In the rows, 100 means zero.
The rows of A fall into 4 groups, and each row is roughly a mix of its group's hidden directions.
A, 92 rows:
85, 121, 97, 65, 97, 108, 90, 101, 70, 142
120, 124, 126, 130, 123, 112, 123, 74, 83, 97
113, 71, 72, 69, 86, 72, 100, 105, 118, 124
76, 98, 99, 135, 130, 103, 109, 111, 59, 92
111, 93, 125, 142, 98, 83, 84, 118, 133, 110
99, 131, 74, 94, 120, 111, 86, 144, 83, 105
94, 68, 128, 112, 79, 108, 109, 60, 121, 105
112, 113, 65, 100, 128, 69, 123, 109, 100, 71
92, 129, 96, 67, 110, 103, 95, 105, 77, 145
106, 67, 108, 95, 120, 112, 96, 95, 153, 94
106, 125, 128, 126, 117, 122, 115, 68, 77, 96
103, 89, 75, 91, 110, 116, 135, 132, 134, 92
87, 96, 123, 105, 55, 117, 77, 119, 121, 82
118, 81, 64, 65, 129, 89, 103, 92, 121, 101
105, 109, 104, 115, 137, 92, 126, 87, 58, 118
85, 88, 120, 127, 129, 123, 107, 115, 70, 75
86, 115, 96, 131, 136, 97, 114, 95, 58, 102
122, 108, 94, 64, 82, 103, 89, 86, 146, 99
63, 101, 113, 137, 69, 125, 88, 104, 100, 96
91, 67, 122, 102, 77, 94, 112, 54, 112, 106
107, 131, 128, 110, 118, 122, 115, 69, 72, 97
101, 131, 101, 92, 65, 111, 78, 90, 140, 89
64, 84, 76, 71, 85, 95, 68, 120, 97, 99
119, 76, 69, 69, 131, 80, 112, 92, 104, 116
105, 124, 125, 124, 118, 101, 123, 83, 61, 115
69, 105, 91, 51, 97, 101, 74, 113, 94, 117
134, 90, 89, 64, 130, 90, 109, 75, 85, 90
111, 124, 112, 114, 140, 106, 123, 79, 68, 105
99, 120, 135, 109, 117, 125, 109, 64, 97, 125
108, 118, 102, 81, 65, 110, 79, 93, 145, 90
109, 140, 76, 95, 77, 84, 114, 130, 81, 89
124, 124, 119, 77, 86, 120, 92, 81, 139, 89
81, 109, 96, 135, 133, 100, 111, 102, 59, 95
118, 116, 75, 93, 124, 63, 116, 109, 92, 67
99, 109, 83, 132, 115, 133, 92, 140, 118, 102
116, 124, 117, 110, 134, 100, 124, 75, 70, 113
75, 95, 85, 132, 124, 89, 110, 109, 57, 104
96, 76, 122, 101, 90, 94, 121, 51, 118, 116
92, 74, 75, 62, 82, 86, 83, 123, 121, 107
106, 90, 64, 89, 102, 72, 93, 127, 79, 66
100, 69, 64, 88, 111, 116, 131, 106, 129, 95
113, 78, 106, 134, 98, 71, 106, 95, 127, 67
111, 81, 53, 85, 96, 101, 122, 107, 129, 82
91, 97, 140, 119, 99, 96, 66, 70, 84, 118
116, 119, 96, 63, 115, 84, 80, 93, 90, 59
117, 126, 103, 72, 105, 78, 71, 91, 86, 64
102, 98, 94, 144, 104, 82, 86, 135, 130, 107
106, 107, 61, 96, 118, 69, 117, 109, 93, 63
61, 86, 113, 136, 80, 126, 84, 87, 104, 102
105, 113, 50, 93, 74, 86, 120, 105, 77, 92
108, 83, 93, 142, 100, 97, 96, 121, 125, 62
121, 133, 123, 115, 118, 113, 124, 79, 73, 90
94, 91, 141, 97, 79, 138, 84, 87, 100, 124
102, 83, 64, 76, 84, 82, 90, 123, 84, 67
128, 113, 111, 149, 117, 86, 125, 106, 111, 100
102, 113, 134, 129, 106, 117, 113, 80, 124, 132
112, 76, 98, 128, 97, 92, 111, 95, 120, 49
105, 96, 63, 78, 111, 111, 135, 127, 117, 81
101, 93, 72, 90, 109, 116, 138, 134, 128, 92
89, 99, 142, 114, 106, 99, 69, 71, 78, 117
91, 75, 80, 68, 78, 88, 85, 122, 131, 115
113, 114, 75, 89, 97, 100, 126, 142, 129, 82
109, 88, 87, 136, 104, 90, 99, 120, 123, 56
104, 94, 68, 59, 93, 76, 89, 130, 92, 86
143, 126, 99, 101, 122, 84, 127, 103, 82, 82
90, 120, 110, 70, 101, 103, 93, 94, 81, 152
58, 86, 103, 111, 63, 126, 78, 99, 101, 95
77, 97, 90, 134, 131, 95, 110, 108, 58, 99
101, 99, 135, 116, 89, 86, 57, 70, 94, 109
104, 100, 140, 95, 113, 91, 56, 73, 102, 92
63, 80, 96, 66, 91, 118, 70, 84, 97, 112
73, 83, 93, 53, 94, 111, 74, 89, 105, 120
97, 101, 132, 113, 109, 122, 106, 67, 123, 136
63, 89, 114, 123, 80, 116, 85, 102, 129, 127
113, 105, 116, 60, 97, 112, 107, 77, 69, 69
91, 87, 137, 97, 75, 139, 86, 84, 100, 122
86, 92, 83, 140, 95, 100, 79, 137, 124, 112
114, 123, 113, 66, 121, 88, 76, 98, 92, 63
87, 67, 74, 79, 81, 84, 81, 125, 125, 106
117, 96, 101, 70, 58, 90, 90, 96, 136, 113
95, 75, 74, 94, 114, 123, 140, 119, 126, 103
83, 104, 115, 137, 83, 112, 119, 121, 92, 138
82, 81, 86, 124, 121, 81, 113, 113, 57, 114
107, 78, 91, 137, 99, 86, 106, 106, 125, 58
95, 68, 126, 97, 133, 121, 95, 93, 136, 103
81, 110, 105, 71, 86, 126, 85, 98, 75, 141
107, 90, 51, 84, 97, 104, 133, 117, 118, 86
79, 120, 108, 122, 108, 134, 83, 107, 109, 59
113, 94, 69, 61, 104, 79, 96, 116, 77, 74
111, 77, 97, 139, 102, 99, 110, 101, 132, 63
86, 79, 96, 132, 88, 118, 128, 115, 118, 135
97, 71, 130, 101, 76, 91, 108, 55, 112, 105
In each list below, four rows fit none of the groups, and each other row fits one group, some only roughly. Which are they? Name them in the order they come.
  * Q_89: 118, 92, 124, 135, 112, 112, 121, 67, 119, 115
  * Q_745: 59, 73, 88, 74, 80, 112, 71, 103, 101, 104
  * Q_479: 92, 88, 68, 91, 107, 125, 148, 119, 102, 105
  * Q_48: 83, 74, 132, 114, 114, 116, 87, 67, 88, 126
  * Q_241: 78, 80, 94, 120, 78, 128, 110, 121, 113, 137
  * Q_431: 122, 87, 114, 59, 80, 115, 93, 100, 138, 97
  * Q_373: 113, 128, 113, 111, 116, 111, 124, 84, 52, 100
  * Q_53: 108, 86, 73, 63, 87, 75, 113, 124, 73, 98
  * Q_126: 120, 117, 106, 73, 116, 71, 89, 82, 92, 59
  * Q_750: 97, 76, 109, 138, 72, 97, 88, 82, 124, 128

Q_241 Q_373 Q_53 Q_126
  * Q_969: 97, 120, 112, 80, 126, 119, 132, 140, 103, 93
  * Q_410: 96, 89, 94, 133, 103, 119, 121, 118, 118, 144
  * Q_13: 91, 88, 52, 119, 88, 118, 126, 112, 123, 103
  * Q_73: 99, 71, 72, 92, 103, 110, 136, 126, 118, 75
  * Q_374: 75, 87, 94, 107, 67, 106, 73, 130, 124, 78
  * Q_482: 103, 124, 88, 110, 153, 110, 112, 80, 83, 88
  * Q_513: 80, 71, 81, 138, 81, 112, 87, 119, 122, 87
  * Q_129: 100, 133, 135, 134, 112, 116, 114, 85, 98, 117
  * Q_559: 82, 88, 97, 140, 123, 92, 128, 111, 69, 111
  * Q_61: 109, 137, 127, 98, 62, 111, 92, 83, 124, 100

Q_410 Q_13 Q_73 Q_559
  * Q_488: 113, 97, 64, 73, 87, 134, 110, 115, 124, 85
  * Q_892: 90, 88, 47, 88, 96, 71, 88, 105, 117, 111
  * Q_697: 109, 108, 54, 93, 78, 96, 134, 124, 106, 94
  * Q_328: 84, 105, 138, 129, 92, 133, 95, 110, 87, 75
  * Q_56: 104, 103, 88, 82, 80, 110, 75, 106, 150, 78
  * Q_864: 72, 84, 76, 54, 97, 93, 73, 110, 108, 108
  * Q_903: 64, 107, 93, 142, 114, 99, 98, 113, 66, 94
  * Q_888: 121, 80, 74, 73, 74, 77, 132, 94, 92, 108
  * Q_159: 113, 89, 63, 78, 105, 64, 112, 92, 95, 132
  * Q_812: 94, 73, 62, 69, 103, 88, 107, 132, 88, 86
  * Q_271: 108, 107, 54, 100, 78, 95, 134, 127, 105, 94
  * Q_394: 107, 82, 72, 77, 119, 113, 128, 116, 132, 81
  * Q_918: 65, 72, 81, 67, 94, 103, 67, 101, 89, 99
  * Q_134: 76, 109, 140, 114, 93, 86, 78, 87, 67, 84
  * Q_242: 82, 110, 92, 73, 75, 116, 71, 120, 66, 115

Q_488 Q_888 Q_812 Q_134
